Each row has a name. Each question is about the rows just above it.

[-0.12 -0.11  5.26 -0.11  0.25 -0.92 -0.11 -0.12 -0.11 -1.00 -0.11] -> zigim
[-0.09 -1.11  0.12  2.63  0.42 -0.16  0.65  0.27 -0.06 -1.59 -0.08] -> Pem
[ 5.26  1.45  0.25  0.22  0.27  0.02  2.08  1.61  0.84 -5.55 -0.08] -> pef
[-0.39 -1.07 -0.10  3.04  0.40  0.43  1.35  0.04  0.07 -1.21  0.57] -> damum
Times [-0.11] occurs in zigim:	5
The next entry after [-0.09 -1.11  0.12  2.63  0.42 -0.16  0.65  0.27 -0.06]:	[-1.59]
Give the next entry after [ 5.26 -0.11  0.25 -0.92 -0.11 -0.12].	[-0.11]
Times [3.05] occurs in damum:	0
What is the next entry after [-1.11  0.12  2.63  0.42 -0.16]?	[0.65]

[ 0.16 -1.70  0.69  0.69  1.25] -> bos
[ 1.34  2.97  2.70 -1.00  2.05] -> Zifub
[ 2.13 -7.79  1.88 -5.00 -0.57] -> Mubik
[ 1.34 -2.87 -3.34  3.02 -0.85] -> rege
[-6.06  5.87  1.43  1.01 -1.33] -> Dak
[-0.20 -2.01  5.27  2.95  0.50] -> dip
[-4.16  0.83  1.72  3.26 -0.19] -> zigim
[-4.94 -7.74 -1.67 -2.60  1.02] -> pef
The next entry after [1.34 2.97 2.70]:	[-1.00]
Times [0.69] occurs in bos:	2

[-5.40 -2.19 -0.86  2.96 -2.75 -0.68 -0.75  1.83 -2.24  0.69 -5.45 -0.11
 -2.03  2.90 -1.80 -4.77 -2.10 -1.97 -1.60 -2.86  4.01 -2.08  2.12  1.16
 -2.30 -0.46  3.87  2.34  0.00  2.27  0.00 -0.29  5.25  0.00  3.00  0.00
 -3.63 -2.65  4.60  0.00  0.00 -5.26 -2.26 -1.51  1.76 -3.29  2.86  2.91
 -3.97  0.00] -> Mubik
[ 0.00  0.00 -0.95  4.27 -3.12 -0.38 -0.72  1.67 -1.88  0.30 -6.18  0.54
  0.00  3.56 -2.07 -4.95 -1.45 -2.61 -2.59 -0.40 -4.76  3.57  6.69 -2.73
 -1.57  0.00  3.85 -0.40 -0.41  3.13  6.10 -0.40  5.75  2.69  3.25 -2.88
 -3.68 -2.86  4.69 -2.17 -2.27 -5.64 -2.50 -1.47  1.70 -2.78  3.21  2.86
 -4.45 -3.47] -> damum
[-5.40 -2.19 -0.86  2.96 -2.75 -0.68 -0.75  1.83 -2.24  0.69 -5.45 -0.11
 -2.03  2.90 -1.80 -4.77 -2.10 -1.97 -2.38  1.99 -3.97  2.91  5.97 -2.61
 -1.65 -0.46  3.87  2.34  0.00  2.27  0.00 -0.29  5.32  2.36  0.00 -2.59
  0.00 -2.38  4.21 -1.43 -1.98 -4.65  0.00 -1.31  1.80 -3.36  2.56  2.92
 -3.46 -3.25] -> pora
[-3.89 -1.79  0.00  1.71 -2.60  0.00 -1.00  1.95  0.00  0.00 -3.32 -0.66
 -1.42  1.56 -1.21 -3.67 -1.84  0.00 -2.30  1.16 -2.86  2.12  4.01 -2.08
 -1.60  0.00  3.30  1.19 -0.43  1.11  4.22  0.00  4.13  1.92  2.48 -1.35
 -2.93 -1.42  3.50  0.00  0.00  0.00 -1.30  0.00  1.43 -2.64  1.70  2.17
 -2.11 -2.36] -> Zifub
Give the next entry after [ 1.70 -2.78].	[3.21]
What is the next entry after [-2.30  1.16 -2.86  2.12  4.01 -2.08 -1.60]?	[0.00]
How many times does damum hold [-0.40]?	3

[ 6.66  6.66 -0.61 -0.61] = Tav
[-0.85  1.33  3.00 -0.85] = pef
[-1.44  3.64 -0.62 -2.80] = rege
[-2.65  0.03  2.70  5.88] = Zifub
[ 6.66 -1.38 -1.83 -0.41] = Dak
Times [-0.62] occurs in Tav:	0
How many times does pef hold [-0.85]?	2

[-3.86 -3.60  3.42 -3.61 -3.61 -5.53  3.42 -5.52] : damum
[ 2.32  7.91  2.50 -2.01  3.21  0.08  3.43  2.21] : Mubik
[ 0.41 -0.80 -0.20 -0.80  1.45  4.01 -1.68  3.12] : Pem
[ 0.03  1.25  0.42  1.17 -0.83  4.55 -1.22 -0.30] : Dak
[ 0.19 -1.06 -0.92  0.30  0.91 -5.97  0.10 -0.79] : zigim
[-0.89 -0.55 -0.72  0.86 -2.23  5.17 -0.61  1.47] : bos
Count of [3.42] in damum:	2
Times [0.91] occurs in zigim:	1
Give the next entry after [-2.01  3.21  0.08  3.43].	[2.21]
How many times does damum hold [-5.52]?	1

[-4.34 -4.34 -4.34  5.05  5.05] -> Mubik
[6.52 1.83 1.83 6.52 1.83] -> pef
[-2.82  4.46  1.29  3.27 -1.92] -> Dak
[-3.69 -2.92 -3.69  1.82 -0.24] -> pora
[-5.44  5.55  1.26 -4.33 -5.08] -> Tav
[-3.54 -2.72 -0.23 -3.69 -1.27] -> Pem
[ 4.12 -2.72 -1.72 -3.79  4.24] -> rege
How many times does pora hold [-0.24]?	1
The next entry after [-2.72 -1.72]:	[-3.79]
Give the next entry after [-3.69  1.82].	[-0.24]
Give the next entry after [-2.92 -3.69].	[1.82]
What is the next entry after [-2.72 -0.23 -3.69]?	[-1.27]
Count of [1.82] in pef:	0
Count of [-4.35] in Mubik:	0

[ 2.09 -0.32  4.55 -5.40 -1.77  4.46  1.40 -2.24] -> Pem
[ 0.36  1.40  2.40 -5.87  6.18  0.52 -3.52  4.15] -> dip
[ 2.18  1.65  5.30  4.22 -5.02 -2.02 -3.33  4.84] -> zigim
[ 5.30  4.22  5.30  4.22 -3.31 -6.73  1.40 -2.24] -> pora
Give the next entry after [ 5.30  4.22 -5.02 -2.02 -3.33].	[4.84]
Times [1.40] occurs in dip:	1
Which row holds [ 2.18  1.65  5.30  4.22 -5.02 -2.02 -3.33  4.84]?	zigim
Give the next entry after [4.46 1.40].	[-2.24]

[-7.60 -7.09 -4.05 -0.09 -6.30 -2.04 -0.09  0.90 -0.09] : pef
[-1.31 -0.07  0.26 -1.31 -0.58  2.22  0.84 -1.31  0.66] : Dak
[-1.64 -5.94 -6.34 -3.86  1.18 -5.97 -2.68  3.58 -1.41] : Tav
[ 0.46  0.81  1.59  0.93  0.45  1.70  1.28 -0.98  0.07] : pora
[-0.64 -0.06  0.10 -0.08 -0.06 -0.06  0.09 -0.06  0.08] : rege
[-1.40 -7.61 -7.09 -4.05  1.83 -6.30 -2.04  3.98 -1.78] : zigim
[ 0.42 -1.42 -1.48 -0.56  0.02 -1.09 -0.24  0.71 -0.39] : Zifub
How many times does rege hold [-0.06]?	4
Times [-1.31] occurs in Dak:	3
Times [-0.09] occurs in pef:	3
The next entry after [-7.61 -7.09 -4.05  1.83 -6.30 -2.04  3.98]:	[-1.78]
Give the next entry after [-7.61 -7.09 -4.05  1.83].	[-6.30]
Give the next entry after [ 0.10 -0.08 -0.06].	[-0.06]

[-2.40 -0.11 -3.37  0.90 -3.48  2.57 -2.86 -5.86 -7.05  0.39  1.12 -3.98
 -4.73 -0.28 -0.99]  dip
[-2.40 -0.11 -5.86 -2.86  0.39  2.57  1.12 -4.73 -3.48  0.90 -3.98 -7.05
 -3.37 -0.28 -0.99]  Mubik
[-2.40 -0.11 -5.86 -2.86  0.39  2.57  1.12 -4.73 -1.68  0.90 -3.98 -3.69
 -1.65 -1.68 -1.68]  Tav
[-0.04 -3.70 -1.54  2.41  0.99  1.28  5.51  5.56 -0.10 -0.46  2.51 -1.32
  6.29 -0.73  1.27]  Pem
[ 4.16 -8.43  0.99 -4.88 -2.90 -1.67 -1.91 -2.76 -3.97 -4.47 -4.28  1.04
  1.63  2.21 -3.03]  zigim
[ 0.39 -0.66  2.56 -3.97 -0.11 -3.51 -3.84  0.13  2.63 -1.21  3.20 -6.90
 -0.68  0.82 -4.26]  pef
What is the next entry after [-5.86 -7.05]?	[0.39]
Times [-1.68] occurs in Tav:	3
Give the next entry after [-4.47 -4.28  1.04].	[1.63]
The next entry after [-5.86 -2.86  0.39  2.57  1.12 -4.73 -3.48  0.90 -3.98 -7.05 -3.37]:	[-0.28]

[ 3.69  0.02 -4.12  3.81  4.13 -2.16  1.45  1.30 -2.64  0.71 -0.05 -1.26
  1.59  4.71  3.56  5.10 -3.06 -4.85 -2.10 -2.93  2.05 -0.74 -1.54  4.09]  pora
[ 4.32  1.33 -2.19  1.09  3.25 -3.83 -0.75 -0.97 -0.58  3.36 -1.96  1.11
  0.43  5.20  2.01  6.56 -2.49 -2.70 -4.71  1.19 -1.06 -1.61 -2.25  3.76]  dip
[ 5.59  1.08 -3.51  2.95  5.79 -3.65  1.96 -1.86 -3.88  2.02 -1.84  4.35
  0.89  3.85  0.79  6.54 -4.82 -5.86  0.40 -0.95 -1.88 -1.10 -1.44  3.21]  damum
[-2.30 -0.66  1.59  4.79 -3.70  2.39 -4.90 -0.67 -3.75  2.20  0.46 -1.69
 -0.56  3.29  2.10  4.32  1.33 -2.20  0.30 -7.09  3.11 -0.59 -2.43 -0.02]  Mubik
[ 4.68 -0.29 -1.96  3.19  4.24 -2.37  0.85  1.12 -3.36  4.64  1.31  0.67
  3.07  2.68  3.18  7.35 -4.24 -2.12 -1.44  0.98  3.15 -1.46 -3.01  3.33]  zigim
[ 0.84 -0.08  3.20  3.85 -3.93  1.81 -2.40 -0.25 -4.39  1.63  1.25 -2.62
  0.37  3.63  4.25  3.11  1.63 -3.40 -0.51 -7.51  4.99 -2.65 -1.62 -3.54]  Zifub
[ 0.50  2.47 -3.84  1.99  0.75  0.72 -2.69  3.76  3.11 -2.66  0.58  3.39
  1.97  5.33 -2.53 -1.47 -1.34  2.40  4.84 -1.47  3.03  1.10 -2.68  1.28]  pef
[-1.75 -1.64  3.10  1.64 -1.76  2.76 -4.77 -0.02 -3.94  1.59  2.23 -2.00
 -1.38  1.89  3.94  2.18  2.07  0.23  1.11 -7.00  3.56 -1.03 -2.96 -2.87]  bos
Give the next entry after [ 4.32  1.33 -2.20].	[0.30]
What is the next entry after [ 3.20  3.85 -3.93  1.81 -2.40 -0.25 -4.39  1.63  1.25]?	[-2.62]
What is the next entry after [3.11 1.63]?	[-3.40]

[ 1.40 -0.76 -0.26 -3.02 -0.39 -0.45  2.26 -1.53 -5.57  1.75 -2.72  2.22
  1.18 -1.89 -4.59 -1.19 -2.20 -1.76  2.67  2.72  3.12  0.35 -0.20] : pef
[ 0.21  1.55  1.17 -3.88 -1.69  1.45  1.55 -2.84 -5.50  0.80 -1.72  2.44
  2.65  0.29 -2.37 -2.74 -3.24  0.19  3.25  1.54  3.18  1.55  1.55] : Pem
[ 1.40 -2.69 -0.26 -5.41 -0.39 -0.45  2.26 -1.53 -5.57  1.75 -2.72  2.22
  1.18 -1.89 -4.59 -1.19 -2.20 -1.76  2.67  2.72  3.12  0.35 -0.20] : bos
[-6.55 -4.53  2.49 -2.77 -5.55  2.25 -2.77 -4.39  2.63 -6.63  4.67 -5.53
  0.65  4.37  5.63 -4.86 -0.72 -2.46  2.71  3.48  2.98  1.48 -0.32] : Tav
[ 0.68  2.75 -5.31  4.86  2.93 -5.35 -4.51  3.62  3.77  0.15 -2.42 -1.95
 -6.09 -4.19 -1.03  3.42  4.05 -4.34 -5.98 -1.25 -5.56  2.23 -1.57] : Dak
[-6.55 -4.53  2.49 -2.77 -5.55  2.25 -2.77 -4.39  2.63 -6.63  4.67 -5.53
  0.65  4.37  5.63 -4.86 -3.78  4.28 -2.03 -6.53 -2.74 -5.73 -1.99] : dip
How many times does Tav hold [-2.46]?	1
Count of [1.55] in Pem:	4
Times [-2.76] occurs in dip:	0

[-0.36 -0.29 -4.40  5.91 -8.00  0.21 -8.00  0.53 -4.40 -8.00 -4.40 -4.40
 -2.50 -3.45 -5.00 -6.70  7.61  5.25] : Tav
[ 0.52 -8.05 -3.91  0.37 -8.05 -8.05  0.52 -4.96  2.34 -4.61  0.52 -1.95
 -8.05 -8.05  0.52 -8.05 -6.03  0.52] : bos
[ 5.27  3.17 -0.72 -0.50  0.64 -3.96 -3.33 -7.99  7.03  0.51  5.90  3.85
  3.59 -5.01  5.67  0.97  5.10  4.79] : Mubik
Count of [-7.99] in Tav:	0
Count of [0.52] in bos:	5
Times [-4.40] occurs in Tav:	4
Times [0.51] occurs in bos:	0

[ 1.02 -0.13  1.23  0.58 -0.44  0.13 -1.85 -1.08  0.12 -1.04  1.36 -4.64] = Zifub
[ 0.46 -0.49  0.68  1.07 -0.58  0.64 -4.68 -1.12  0.54 -1.29  1.39 -4.64] = zigim
[ 2.16 -0.38 -1.97  1.14 -0.34 -0.33  0.99  0.40 -3.89 -1.05 -1.26  0.96] = damum
[ 2.56 -0.64 -2.84  0.05 -0.98 -1.42 -1.24 -2.24  1.65  0.66 -1.15  1.38] = rege
[-2.58 -0.23  3.05  1.45  0.28 -0.78  5.77 -0.02  1.36 -1.00  0.56 -2.74] = pef
[-2.65  1.72 -1.48 -0.74 -0.29  1.70  6.96  2.80  1.10  1.24 -0.14  1.70] = bos
[-2.36  1.64  1.61 -2.41  1.18  1.40 -3.51  1.76  0.68  2.25  1.77  0.30] = Mubik
[-2.39 -0.40  3.10  1.38  0.13  0.17  2.68 -2.72  1.53 -1.57  0.63 -2.72] = dip
[-0.97  0.65 -1.17 -0.64  0.44 -0.49  0.68  1.07 -0.27  1.19 -1.44  4.62] = Pem
What is the next entry after [ 0.44 -0.49  0.68  1.07]?	[-0.27]
Count of [-2.72] in dip:	2

[4.83 5.45 7.84 7.84]  Zifub
[ 1.77 -0.72 -1.56  3.59]  Pem
[-1.34  1.30  2.58 -1.78]  bos
[4.83 5.45 2.58 2.29]  zigim
[-5.89 -5.87 -8.46 -5.56]  rege
[2.28 2.28 1.92 2.28]  Tav
Whose row is [4.83 5.45 7.84 7.84]?	Zifub
The next entry after [1.30 2.58]:	[-1.78]
Times [2.28] occurs in Tav:	3
How many times does Zifub hold [7.84]?	2

[-8.88  3.78  3.33 -0.68  0.77] -> Zifub
[ 0.93  0.83 -0.42  2.69  1.55] -> Pem
[-8.20  2.31 -1.18 -0.29 -0.43] -> damum
[ 4.63  2.69 -0.13  1.68  0.13] -> Mubik
[-3.28 -3.28 -3.56 -3.56 -0.66] -> Tav
[-2.76 -4.94 -7.64 -0.42 -1.77] -> dip
[ 4.67 -5.00 -5.88  2.61 -0.85] -> pef
[-8.20  2.31  1.92 -3.27  0.36] -> zigim
[-6.99  0.83 -0.42 -0.27 -0.11] -> Dak
[-6.77 -0.90 -2.58 -3.96 -1.26] -> rege
How many times does Tav hold [-3.28]?	2
What is the next entry after [-0.42  2.69]?	[1.55]
Where do [-6.99  0.83 -0.42 -0.27 -0.11] appear?	Dak
How many times does Tav hold [-3.56]?	2

[ 4.67 -2.15 -5.81 -3.54 -5.31 -5.19  0.82  4.67  2.94  1.68  5.89 -3.06
 -5.47  2.96  0.07  3.14  2.74 -3.63 -2.97  3.26 -4.28 -1.03  3.22 -0.68
  3.50] : bos
[ 4.83 -3.54 -5.81 -2.15  3.60  6.38 -0.28 -4.46 -1.86  1.49 -2.16  3.62
  1.89 -5.90 -2.85  0.56 -2.24  4.83 -2.48 -4.45  4.83 -0.37 -1.56  4.78
  0.90] : Mubik
[-2.15  3.60  6.38 -0.28 -4.46 -1.86  1.49 -2.16  3.62  1.88  0.74  4.96
  3.72 -0.69 -4.51 -2.58 -1.11  7.65 -3.97 -3.68 -2.74  3.72 -7.03  4.52
 -1.58] : Tav
[-0.03  0.77  4.68 -2.29 -4.14 -1.99 -0.86  1.48  0.73  2.82 -0.85 -5.82
 -5.08  3.05  3.80 -2.84  4.04 -4.81  4.19 -1.28  1.68  1.32 -3.75  1.58
  3.70] : Pem
How many times does Tav hold [-4.46]?	1
How many times does bos hold [-5.80]?	0
Give the next entry after [ 3.62  1.89 -5.90 -2.85].	[0.56]
What is the next entry after [-2.15  3.60  6.38 -0.28 -4.46 -1.86  1.49 -2.16  3.62  1.89]?	[-5.90]
Give the next entry after [-3.54 -5.81 -2.15].	[3.60]
How many times does Mubik hold [4.83]?	3

[-4.25 -3.27 -4.24 -3.27  7.20  7.20 -3.27]  bos
[-4.76  5.72 -4.09  7.43  7.20 -4.24 -3.68]  zigim
[-4.76  7.21 -4.24  5.72 -4.09  7.20 -3.27]  rege
The next entry after [-3.27 -4.24 -3.27  7.20  7.20]:	[-3.27]
Times [7.19] occurs in bos:	0
The next entry after [-4.76  5.72]:	[-4.09]
What is the next entry after [ 7.20 -4.24]?	[-3.68]

[-8.66 -0.47 -7.01  0.65 -1.68] -> pora
[ 1.39  0.05  1.18 -1.10  0.05] -> Zifub
[ 0.68 -0.20 -0.36 -2.70  0.81] -> pef
[ 0.92  0.11  0.43 -0.60 -0.94] -> bos
[-0.08  0.20  1.05  2.35 -0.08] -> dip
[-2.86 -0.12 -1.69  0.98 -0.71] -> Mubik
[-8.66 -0.47 -1.68 -1.68 -1.68] -> Pem
[-0.73 -0.40 -1.71 -2.72  1.84] -> Tav
What is the next entry after [1.39 0.05]?	[1.18]
How many times does Pem hold [-1.68]?	3
Times [0.05] occurs in Zifub:	2

[ 4.37 -0.40  1.20 -2.60  3.05 -4.54 -0.40  4.17  2.40  0.03  0.81  2.13
 -3.09  0.94  2.86 -5.03  3.34  0.81  2.03  1.69  4.02  0.82  0.81] = bos
[ 4.67 -1.28  2.91  4.71 -1.26 -3.56  1.61 -3.46 -4.33  6.10  4.78  6.42
  4.60  3.34 -3.49 -2.07 -3.62 -4.37  3.34 -6.72  1.19 -3.94 -3.99] = Zifub
[ 4.37 -0.40  1.20 -2.60  3.05 -4.54 -1.55  4.17  2.40  0.03 -2.74  2.13
 -3.09  3.34 -3.49 -2.07  5.38  4.65 -0.23  4.70  3.72 -0.18  2.99] = Tav
Times [0.81] occurs in bos:	3
Whose row is [ 4.67 -1.28  2.91  4.71 -1.26 -3.56  1.61 -3.46 -4.33  6.10  4.78  6.42
  4.60  3.34 -3.49 -2.07 -3.62 -4.37  3.34 -6.72  1.19 -3.94 -3.99]?	Zifub
The next entry after [-2.07 -3.62 -4.37  3.34 -6.72]:	[1.19]

